Some points, one per row:
"-1.40 1.08 -0.04 -3.22 0.97 -0.58 2.27 -0.09 2.87 -0.82 0.72 -1.68 -0.38 2.25 2.58 1.73"
"-0.78 0.60 -0.21 0.67 0.47 -0.60 0.99 0.40 -0.16 -0.57 1.59 -0.34 1.03 1.55 0.11 -0.97"
"1.38 0.37 0.25 -1.75 0.30 0.77 1.20 0.07 0.76 0.40 -0.18 -1.00 -0.95 1.33 0.59 -0.28"
"0.17 -0.10 -1.17 0.49 0.01 0.52 -1.93 -0.66 -1.07 0.55 -1.12 1.24 -0.18 -0.84 -0.79 0.72"
"-1.07 -0.38 -1.83 2.46 -0.40 2.35 1.54 0.26 -1.79 1.25 0.28 1.73 0.55 0.95 -1.45 -0.80"
"-0.62 0.12 0.06 -0.20 0.39 -0.54 -0.71 -0.18 0.87 -0.91 0.61 -0.23 0.93 -0.63 -0.76 0.68"
"0.56 -0.18 -0.22 -0.29 -1.01 -0.58 -0.02 1.03 0.01 0.12 -0.40 -0.59 0.46 0.56 -0.19 0.33"
"0.42 0.23 0.29 -2.70 0.98 0.31 2.42 -1.32 2.00 -1.62 -0.50 -1.42 -1.20 0.96 0.91 0.93"
"0.50 0.09 0.89 1.90 -0.75 2.35 -1.91 -1.55 -2.56 0.42 0.46 0.60 -0.63 0.36 0.04 -1.62"
"-1.33 0.54 0.78 0.52 -0.14 0.28 0.02 -0.22 0.43 0.68 0.76 -1.32 -0.55 0.42 0.41 -0.02"
"0.46 0.10 -0.35 0.58 0.00 0.02 0.62 -0.10 -0.24 0.27 -0.41 0.50 0.47 0.49 0.09 -0.17"
"1.32 1.29 0.77 -0.46 -0.21 0.38 -1.66 -0.77 -0.71 -0.19 0.01 -0.47 -0.19 -1.44 0.18 -0.13"
"0.68 0.21 -0.62 0.35 -0.72 0.16 -0.50 -0.60 -0.58 0.20 0.32 0.38 -0.08 0.43 -0.21 0.19"
"-0.09 -0.26 0.95 -0.01 -0.95 -0.19 0.11 1.23 0.65 0.97 1.30 -0.66 0.24 1.02 -0.67 -0.07"
"0.76 -0.26 -2.59 0.64 0.99 0.43 -2.75 -2.15 -2.10 -0.31 -1.77 0.29 -0.66 -1.11 0.56 -1.31"
"-0.86 -0.21 1.07 0.33 0.81 -1.57 0.92 0.86 0.02 0.08 1.44 -1.02 1.63 0.05 -0.03 -0.46"
"0.80 0.02 0.69 0.31 -1.54 0.40 -0.12 0.70 -0.41 1.08 0.80 -0.19 -0.11 -0.26 0.37 -0.10"
"-0.03 -1.38 0.08 -0.18 0.85 -1.23 0.35 0.56 0.93 0.44 -0.90 -0.53 1.24 0.48 -1.32 0.34"
"0.97 1.20 -0.09 -2.58 0.90 -0.29 0.73 0.92 0.39 0.45 -0.96 -0.25 -0.93 -0.08 0.75 0.14"
"-0.06 0.75 0.40 -0.20 -1.27 0.33 1.98 0.35 1.27 0.92 0.53 -0.28 -0.56 2.50 -0.30 0.44"
"0.91 -0.37 -1.95 0.62 -0.17 0.32 -0.85 -2.26 -1.20 -0.80 1.44 0.05 -0.25 -0.27 1.42 0.30"
"-0.64 0.24 -1.49 0.65 -0.19 0.66 -1.23 -0.60 -1.91 -0.55 -0.11 0.99 0.27 -2.70 0.87 -1.42"
"0.42 0.61 -0.24 1.41 -0.07 0.26 -0.46 -0.17 -0.93 -0.07 0.00 0.00 0.19 -0.04 -0.08 -0.40"
"0.74 0.08 -0.87 0.43 0.16 -0.38 -1.33 -0.54 -0.76 -0.28 -1.32 0.89 0.40 -1.46 0.27 -0.56"
"0.79 1.03 -0.09 -0.03 -0.46 0.56 -2.02 -0.49 -0.83 -0.54 0.02 -0.05 -0.22 -0.98 -0.06 0.51"
Here are 22 more points, each followed by its number:
"-0.39 -0.11 1.65 -4.08 -1.08 -0.69 1.77 0.38 3.61 1.00 -1.76 -2.57 -1.34 1.90 1.63 0.86" 0
"-2.12 -0.24 1.00 -1.03 1.04 -1.14 2.92 0.37 3.00 -1.02 0.37 -0.76 0.78 1.75 -0.34 -0.27" 1
"0.23 -0.27 -0.75 0.23 0.41 0.80 -0.08 -0.57 -0.74 0.46 -0.65 1.16 -0.73 0.21 0.72 -0.58" 2
"0.43 0.17 -0.25 -0.51 0.16 -0.10 -0.46 0.01 -0.08 -0.26 -0.33 0.31 -0.18 -0.22 -0.20 0.02" 3
"-1.11 -1.42 -0.29 0.50 -0.26 0.07 1.17 -1.89 0.70 0.63 3.22 2.88 1.62 1.32 1.59 1.61" 4
"0.71 -0.42 -0.38 0.90 0.98 -0.48 -0.25 -0.69 -1.86 0.29 1.49 0.36 0.61 -1.04 0.70 -2.26" 5
"-0.26 -1.43 1.43 -6.02 0.85 -0.44 -4.55 1.18 1.85 -1.31 0.16 -2.53 1.73 -0.72 -0.07 -0.24" 6
"-1.19 -0.49 2.03 0.40 1.34 3.85 1.98 -0.77 -1.13 -0.09 3.20 -0.85 -3.28 2.58 -2.79 1.53" 7
"0.40 -0.43 0.74 0.36 0.57 -0.53 0.16 -0.79 -0.31 1.34 -2.00 -0.07 0.86 -0.85 0.43 -1.78" 8
"1.65 0.75 -1.42 2.44 0.37 0.16 -3.01 -0.68 -4.24 0.14 -0.43 1.66 -0.35 -1.98 0.19 -1.67" 9
"-0.50 0.45 1.38 1.02 -0.13 1.20 1.44 -0.63 0.04 -0.57 1.24 -1.35 -0.44 1.19 0.25 0.94" 10
"0.45 -0.39 -1.47 1.33 0.05 0.65 -1.20 -1.84 -0.84 0.15 -0.98 1.95 -0.67 -2.01 0.23 0.50" 11
"-0.17 0.64 -0.92 0.44 0.57 0.17 -0.20 -0.34 -1.23 0.01 0.86 0.50 0.87 0.14 0.58 -0.76" 12
"0.47 -0.38 0.01 -0.39 -0.58 0.09 0.33 0.88 -0.27 0.31 -0.03 0.12 0.09 0.19 -0.28 0.06" 13
"0.99 0.52 0.04 0.40 -0.54 0.88 -0.71 -0.51 0.31 0.13 0.79 0.09 -0.17 -0.71 0.62 0.33" 14
"-0.18 1.63 1.69 -2.60 -4.75 1.03 3.61 0.33 3.40 2.37 1.44 -1.10 -4.90 2.65 -0.13 3.15" 15
"-0.97 -0.46 1.81 -1.93 -0.83 -2.53 3.69 1.71 2.46 0.48 -0.87 -1.12 0.87 1.64 0.42 0.34" 16
"1.79 0.75 0.62 0.76 -1.90 0.07 -2.71 2.18 -2.23 1.47 -0.70 1.07 0.19 -1.14 0.79 -1.26" 17
"0.71 1.45 -0.80 1.02 0.62 1.12 -0.62 -1.25 -2.15 -0.65 0.08 1.47 -1.57 -1.22 0.50 -0.69" 18
"-1.22 -0.30 -1.82 0.01 -0.05 1.14 -0.51 -1.06 -0.17 -1.30 1.00 0.56 0.16 -1.28 -0.48 0.01" 19
"0.14 -0.17 1.33 2.49 0.08 -0.24 -0.05 -0.07 -0.15 -0.86 0.51 0.37 1.44 -1.29 -2.21 -0.04" 20
"-0.83 0.44 -0.05 -0.05 0.05 -0.29 -0.44 0.40 0.47 0.15 -0.41 0.10 0.84 0.06 -0.06 0.51" 21
Which two of these numbered points are nearest to each point below by angle, seen from the average point of the first points? Their numbers follow each, nearest first.
"0.65 0.74 -0.45 -0.07 0.44 0.13 -0.75 -0.57 -1.13 0.06 0.66 -0.59 -1.71 -0.48 0.49 -0.22" > 18 9
"2.10 0.25 0.61 0.51 -1.16 -0.34 -2.21 1.36 -0.21 0.14 -2.24 -0.45 -0.27 -0.02 -0.41 0.52" > 17 3
"0.73 -0.76 0.62 0.59 -1.05 -1.28 0.85 1.02 0.34 1.24 -1.85 0.45 0.28 -0.26 0.39 -0.97" > 8 13
"-0.30 -0.28 0.46 -1.26 0.04 -0.72 0.27 0.70 1.42 0.20 0.18 -0.67 0.99 0.56 -0.09 0.56" > 16 1
"1.01 -1.77 1.03 0.29 0.32 -1.03 -1.28 3.47 1.81 0.90 -1.69 -0.99 1.28 1.27 -2.41 -0.38" > 13 21
"0.16 0.03 -0.11 0.94 0.69 0.17 -0.13 -1.08 -0.38 -1.35 -0.78 0.88 -0.30 -0.11 -0.21 0.66" > 11 18
"-0.27 -0.68 0.40 0.54 0.27 0.16 -0.02 0.54 -0.36 0.50 0.02 -0.63 0.00 -0.40 -0.36 -0.36" > 20 8
"0.45 0.19 -0.66 -0.29 -0.24 0.02 -0.75 0.22 0.07 -0.11 -0.45 0.35 0.30 -0.22 0.15 -0.01" > 3 17
"1.68 0.40 -0.11 0.72 -0.96 -0.58 -0.34 0.71 -0.01 0.65 -0.79 0.46 0.23 0.41 0.14 0.03" > 17 13
"0.50 -0.09 -0.05 0.08 -0.47 -0.11 -0.43 0.14 0.04 0.25 -0.44 0.11 0.15 -0.04 -0.21 0.28" > 13 3
"-1.35 0.26 0.64 -0.50 0.32 -0.99 1.11 0.37 1.25 -0.48 0.95 -1.21 0.58 0.84 -1.19 0.30" > 1 16
